(in the rows, 128 means zero)
Rotation paths and how fast each direction turns (deg/step)
Each turn is a multiple of 5 degrees from 10 to 175, or 0.

[134 127 135 139 132 133 138 137 139 130 133 132 120 128 123]
[132 126 131 135 132 129 131 134 144 135 138 130 119 120 128]
[140 131 135 135 134 125 132 129 144 130 133 128 120 126 124]
[135 127 139 137 132 132 139 137 139 130 132 126 123 129 125]
[130 125 135 134 132 130 132 134 144 134 136 127 119 122 130]
[138 131 137 133 133 125 131 127 145 130 132 125 121 125 128]
[135 127 141 136 131 131 138 135 140 128 130 123 121 130 127]
[130 122 136 132 131 131 133 134 143 133 133 123 119 123 133]
[138 128 138 131 132 126 130 127 145 129 130 122 120 125 131]
[137 125 142 134 130 132 137 132 139 126 128 122 121 130 130]
[130 119 138 131 128 133 133 134 141 131 131 122 118 124 135]
[138 125 136 129 129 127 128 125 144 129 130 122 118 125 136]
[140 125 142 133 129 131 135 130 138 124 126 122 119 132 132]
[131 118 138 131 126 135 132 132 138 128 129 123 116 125 137]
[138 122 136 129 127 128 126 124 142 127 130 123 116 124 138]
[141 123 139 132 127 131 132 126 136 122 124 124 117 131 133]
[133 117 137 132 124 136 132 132 135 126 128 127 115 126 137]
[137 122 133 129 125 130 126 125 139 127 130 127 114 124 139]
[142 124 136 133 127 131 131 125 135 121 125 128 115 131 133]
[134 117 136 134 124 136 133 131 132 125 127 130 114 128 135]
[136 120 130 131 125 131 125 126 136 127 130 132 112 123 138]
Directions:
[130 125 126 128 124 130 125 125 123 125 125 132 124 129 131] : 10
[125 126 125 126 128 126 124 127 131 132 131 128 126 123 132] : 115

[137 131 122 135 126 135 132 137 127 133 124 130 142 129 125]
[130 136 127 130 115 128 133 127 128 131 121 130 140 131 135]
[134 133 129 127 122 124 132 131 130 124 127 120 142 119 128]
[138 141 130 124 128 137 128 132 127 132 126 120 134 125 132]
[129 147 126 131 124 129 132 124 129 124 122 125 126 122 133]
[137 135 125 137 134 131 135 130 130 122 126 125 130 116 126]
[137 137 127 139 130 136 130 133 127 132 123 133 129 128 135]
[127 134 127 140 123 126 134 130 132 121 121 132 137 128 133]
[138 126 128 133 125 131 133 138 129 122 121 123 141 126 128]
[133 139 128 128 118 132 126 136 127 129 121 123 134 134 131]
[128 140 123 128 120 128 133 126 130 121 122 120 136 124 124]
[142 136 123 128 127 133 132 129 123 130 125 121 132 119 123]
[132 146 123 134 124 131 130 127 128 135 127 131 131 124 131]
[131 135 127 135 129 130 138 123 133 124 126 131 138 118 132]
[142 131 134 135 128 131 131 136 128 129 125 129 133 122 138]
[127 141 132 136 126 130 126 137 134 124 123 127 136 131 136]
[132 131 128 131 127 133 135 131 130 115 117 121 133 126 130]
[138 137 125 134 124 131 126 138 123 126 119 123 127 127 127]
[127 142 118 135 125 134 131 129 129 127 123 128 135 130 123]
[137 130 121 132 122 131 139 125 125 128 121 128 138 122 126]
[138 137 127 134 122 125 128 134 127 136 129 129 139 123 131]
Directions:
[129 132 131 126 131 128 128 124 130 130 132 128 127 123 132] : 40
[131 124 128 125 131 136 132 126 127 128 126 127 129 129 129] : 135
[127 131 130 123 128 129 126 129 128 124 126 121 125 129 127] : 55

[126 135 131 138 124 132 133 121 132 141 137 125 120 120 131]
[124 134 141 134 134 131 126 132 137 133 136 130 121 117 126]
[123 122 136 133 130 127 127 127 141 125 140 140 123 125 123]
[130 122 128 138 124 129 136 115 135 132 138 136 121 127 127]
[134 134 135 139 128 135 132 119 130 138 136 126 119 123 131]
[124 134 142 131 129 131 123 132 135 133 140 128 122 120 128]
[118 124 134 133 126 124 130 128 142 127 140 136 124 122 123]
[129 124 128 139 131 129 139 117 136 130 133 138 120 123 126]
[136 133 137 139 131 138 129 120 129 135 137 130 121 125 129]
[126 131 140 132 122 131 121 128 135 133 145 126 123 126 128]
[117 126 131 133 123 124 132 126 141 131 137 132 122 118 126]
[127 126 131 137 135 130 138 121 135 131 131 138 119 120 125]
[135 130 138 138 133 137 127 122 131 130 140 136 121 130 126]
[127 129 136 135 118 132 123 124 135 134 146 127 125 128 128]
[120 128 132 134 122 124 133 124 138 135 137 127 122 114 130]
[126 130 138 133 138 129 135 125 135 131 131 137 119 118 127]
[130 128 137 136 133 134 127 124 135 128 142 140 122 132 123]
[129 126 129 140 118 132 127 122 136 134 143 129 125 128 126]
[125 130 135 136 123 129 132 123 135 138 135 125 122 113 131]
[124 130 143 129 136 128 130 127 135 131 134 135 119 118 129]
[124 127 134 133 131 129 130 125 137 126 142 140 121 133 122]
Directions:
[126 124 132 129 127 129 127 127 131 132 123 126 125 133 127] : 0
[128 123 131 124 129 125 130 125 129 124 126 132 127 125 130] : 85
[123 132 130 123 126 125 129 129 127 130 129 125 125 126 132] : 80

[137 121 129 131 127 122 129 119 140 130 116 132 125 134 115]
[141 129 126 137 135 129 128 122 122 124 114 125 123 138 128]
[129 125 134 128 132 127 144 126 124 118 111 127 123 130 126]
[139 124 122 131 126 127 138 126 128 123 122 135 114 122 121]
[139 120 122 131 123 130 136 124 114 126 122 134 124 132 135]
[130 115 131 122 118 129 140 118 130 126 118 134 128 129 133]
[142 124 124 130 119 135 129 117 139 127 123 128 121 131 129]
[134 128 131 136 124 141 135 122 126 126 120 122 124 138 139]
[125 124 139 130 120 136 141 126 134 123 123 124 116 129 125]
[137 123 127 137 120 136 131 131 126 126 134 127 112 132 122]
[127 116 132 136 117 132 136 129 117 131 128 129 125 141 130]
[127 113 135 128 117 125 129 122 134 130 124 130 124 136 118]
[140 122 127 138 126 130 123 121 130 130 125 126 127 145 121]
[127 125 137 137 131 128 134 126 126 129 112 122 128 143 126]
[130 124 133 131 130 124 133 127 131 121 116 127 115 130 113]
[141 124 123 138 131 127 135 130 117 123 123 133 121 135 120]
[128 116 129 129 125 121 141 125 118 129 115 136 126 132 128]
[139 117 124 122 123 123 130 117 131 124 120 135 122 129 122]
[145 125 122 133 128 133 134 118 128 127 119 131 131 137 134]
[130 126 134 129 126 132 139 120 132 126 110 126 122 128 136]
[138 127 128 128 123 136 135 123 132 116 124 125 112 126 125]
Directions:
[123 126 132 121 127 127 128 126 128 123 127 126 127 128 126] : 125
[132 129 126 127 129 131 125 127 123 123 131 126 129 132 129] : 130
[123 127 120 129 129 127 130 126 129 128 129 124 127 129 128] : 0

[129 124 136 128 131 128 130 125 130 122 144 125 140 122 136]
[132 116 122 137 116 135 124 130 136 126 132 129 130 124 121]
[127 135 132 126 123 133 116 132 127 125 118 126 142 130 126]
[119 127 136 125 124 126 126 128 129 127 138 131 135 119 141]
[132 115 130 135 130 129 121 136 142 128 134 126 129 123 123]
[137 130 131 128 125 136 122 123 126 120 127 126 145 131 121]
[118 128 127 127 114 135 125 128 126 129 132 129 134 121 139]
[125 122 132 130 130 121 115 142 139 126 127 127 129 122 129]
[136 126 138 127 132 129 127 121 132 122 136 131 144 128 124]
[125 123 123 135 115 143 129 128 131 129 136 124 135 123 130]
[126 126 125 130 121 124 111 139 128 121 120 124 133 126 129]
[125 127 141 119 128 125 124 124 132 127 133 137 140 121 129]
[129 122 130 137 127 138 132 134 140 129 139 123 133 122 129]
[137 126 123 136 119 127 114 129 127 119 126 123 137 132 126]
[116 127 132 119 122 133 120 125 126 130 127 136 139 122 129]
[125 124 137 131 130 130 128 143 139 124 133 124 131 118 134]
[143 123 131 134 123 122 120 124 134 123 134 128 136 129 125]
[121 127 124 128 121 142 123 122 128 133 129 130 143 129 124]
[120 127 132 130 125 131 120 141 127 118 126 122 131 121 138]
[137 121 137 123 124 117 119 127 136 126 132 135 133 120 126]
[128 127 130 133 128 140 130 129 137 134 134 129 145 129 121]
Directions:
[128 133 132 128 127 123 129 131 132 132 128 131 128 128 131] : 90
[123 132 125 130 125 128 123 127 126 131 125 127 129 131 131] : 95

[132 118 121 126 130 119 124 123 126 135 127 119 123 130 118]
[137 126 124 128 131 120 125 130 122 140 130 121 124 129 117]
[135 121 120 129 132 124 131 121 125 139 127 119 123 127 121]
[133 122 122 128 131 119 124 123 122 138 135 122 126 127 119]
[136 128 121 131 135 125 131 123 120 141 131 123 125 126 119]
[130 123 119 128 135 122 127 116 123 136 133 122 124 126 120]
[131 131 122 129 137 122 125 124 119 136 136 123 126 129 116]
[130 129 119 130 138 127 133 118 121 134 128 121 124 129 119]
[126 127 120 126 136 120 123 120 121 130 133 122 125 132 117]
[131 132 121 129 137 125 131 125 118 134 128 120 124 135 115]
[127 123 118 126 135 123 129 119 123 130 125 119 123 134 118]
[130 128 122 127 134 119 124 129 121 132 129 119 124 135 114]
[133 125 120 128 134 124 131 126 123 135 121 117 122 134 117]
[130 119 121 125 130 118 124 125 125 133 128 119 122 133 117]
[136 127 124 128 132 122 127 130 122 139 127 119 123 132 117]
[135 119 121 127 131 122 129 122 127 138 126 117 122 128 119]
[134 123 124 127 130 119 122 127 123 139 133 121 124 128 118]
[138 126 122 130 133 124 131 124 122 141 129 120 123 127 120]
[131 120 121 128 133 121 126 117 124 137 133 122 124 125 121]
[134 130 123 130 135 122 127 126 119 139 135 123 126 127 117]
[132 126 118 129 136 126 132 116 122 136 130 121 124 126 120]
Directions:
[130 127 126 129 129 132 135 124 130 129 123 126 127 127 130] : 140
[123 133 126 129 133 130 129 124 125 124 130 130 129 129 127] : 25

[130 131 136 140 116 133 131 134 127 135 134 126 132 134 123]
[128 139 130 139 117 125 126 135 126 136 131 128 121 129 134]
[129 126 134 146 120 134 126 134 125 130 121 131 121 131 129]
[130 130 136 138 125 133 132 134 135 138 130 123 119 132 123]
[125 130 131 132 114 128 122 138 135 134 123 129 120 127 128]
[129 126 127 140 114 132 126 128 136 126 123 124 121 136 125]
[128 132 127 141 128 126 120 132 142 136 127 125 121 130 123]
[125 126 132 137 117 130 118 136 137 130 126 128 135 130 122]
[128 136 127 139 115 129 126 129 136 129 133 122 132 136 125]
[126 136 127 146 125 126 119 133 133 131 126 129 130 128 133]
[129 129 135 146 125 136 128 135 131 129 126 126 136 132 125]
[129 141 134 136 121 129 131 138 136 134 131 123 130 130 132]
[127 134 131 140 117 130 127 138 130 126 118 129 126 128 137]
[132 132 134 143 128 132 135 131 137 128 122 123 122 135 129]
[127 134 137 132 126 126 126 140 141 135 120 127 124 127 127]
[129 128 132 133 113 129 129 133 139 123 118 127 128 134 126]
[132 136 126 138 124 122 128 127 143 128 122 123 124 135 126]
[128 129 131 139 127 122 119 135 139 129 117 132 133 129 123]
[132 132 134 136 119 124 130 131 138 128 127 126 139 136 120]
[129 141 127 136 121 116 126 132 134 130 126 129 133 131 132]
[131 131 132 145 125 125 128 132 127 125 119 134 135 133 129]
Directions:
[128 125 128 129 125 127 126 126 122 133 132 130 124 128 125] : 10
[124 125 129 129 127 128 131 125 132 131 130 133 129 129 132] : 0

[124 136 118 135 127 126 114 121 128 131 125 132 124 128 117]
[119 135 137 122 122 128 124 127 125 133 127 128 117 136 115]
[128 135 139 122 129 129 130 125 116 127 134 123 118 115 126]
[124 127 126 141 134 124 124 130 124 131 129 113 127 114 122]
[129 131 120 124 132 124 120 126 130 137 119 121 132 127 112]
[133 135 122 123 121 127 125 125 121 128 128 132 115 133 112]
[127 127 137 129 127 132 120 125 121 125 140 118 117 131 121]
[122 134 133 128 131 128 116 117 126 132 132 121 130 113 127]
[118 137 123 137 128 122 128 126 128 138 122 128 125 121 116]
[130 135 131 120 134 125 131 134 122 133 122 123 118 133 113]
[137 128 127 125 127 130 120 129 115 120 129 121 115 120 122]
[124 122 127 134 121 128 114 123 128 128 134 113 129 122 119]
[125 135 126 124 127 124 125 113 129 139 131 127 132 125 114]
[127 142 127 134 133 126 131 127 121 133 133 132 115 131 117]
[126 132 137 128 137 133 116 134 121 129 127 118 116 128 124]
[123 127 126 125 122 127 118 125 121 127 119 120 126 111 123]
[124 126 125 132 119 118 133 125 127 133 128 119 129 125 109]
[140 136 129 122 135 124 129 123 125 133 136 123 124 132 113]
[133 136 123 135 132 136 113 126 122 129 135 127 115 125 125]
[112 126 131 128 125 132 114 123 127 133 124 121 123 127 122]
[119 135 134 122 124 119 132 118 122 130 124 128 126 118 117]
Directions:
[131 131 124 131 134 129 131 128 130 134 129 128 130 128 127] : 80
[122 132 131 129 129 130 126 124 129 130 131 132 126 130 131] : 60
[130 127 129 129 127 122 124 126 123 134 127 127 125 129 130] : 0
[126 126 132 124 131 129 127 129 131 131 128 123 131 133 127] : 140

[114 115 131 136 125 133 136 127 127 125 123 120 126 118 131]
[123 139 134 140 127 133 127 115 137 131 132 125 130 134 131]
[128 128 132 133 123 120 120 123 121 120 118 134 126 132 143]
[117 127 127 134 133 128 136 126 116 120 130 114 124 124 132]
[129 131 133 133 117 135 126 118 126 139 136 121 121 135 134]
[123 123 127 133 118 120 128 117 126 128 115 134 118 124 129]
[123 136 130 143 131 119 133 127 125 130 127 115 130 119 126]
[127 135 138 122 116 128 119 122 127 133 130 118 132 128 139]
[111 117 128 129 126 128 118 118 121 127 124 130 126 123 126]
[124 124 135 149 127 133 131 127 130 133 130 121 133 124 131]
[124 137 137 127 119 129 128 118 137 121 121 125 127 131 141]
[117 132 125 136 136 123 119 121 115 121 126 131 125 130 134]
[131 121 132 137 123 134 133 130 117 130 131 113 126 128 138]
[118 130 130 126 118 129 132 112 134 127 128 125 115 132 129]
[125 133 127 144 129 118 124 120 121 135 123 133 123 124 129]
[130 130 132 131 119 122 132 129 124 126 120 109 131 121 135]
[113 132 133 122 125 127 119 115 127 129 136 119 125 128 127]
[123 118 131 140 124 130 120 124 121 138 123 134 129 121 133]
[121 126 133 138 122 130 135 123 138 120 119 116 133 125 129]
[119 141 137 134 131 124 119 119 130 125 135 129 126 133 139]
[125 122 128 132 127 132 124 125 111 126 120 128 126 126 142]
Directions:
[130 124 124 132 127 126 124 128 124 126 123 130 130 130 125] : 120
[129 129 125 131 130 133 132 129 126 130 125 123 131 125 128] : 125
[131 125 125 125 129 125 132 125 128 128 132 131 134 128 129] : 0
[122 130 125 128 132 127 129 125 129 125 129 127 127 128 122] : 140
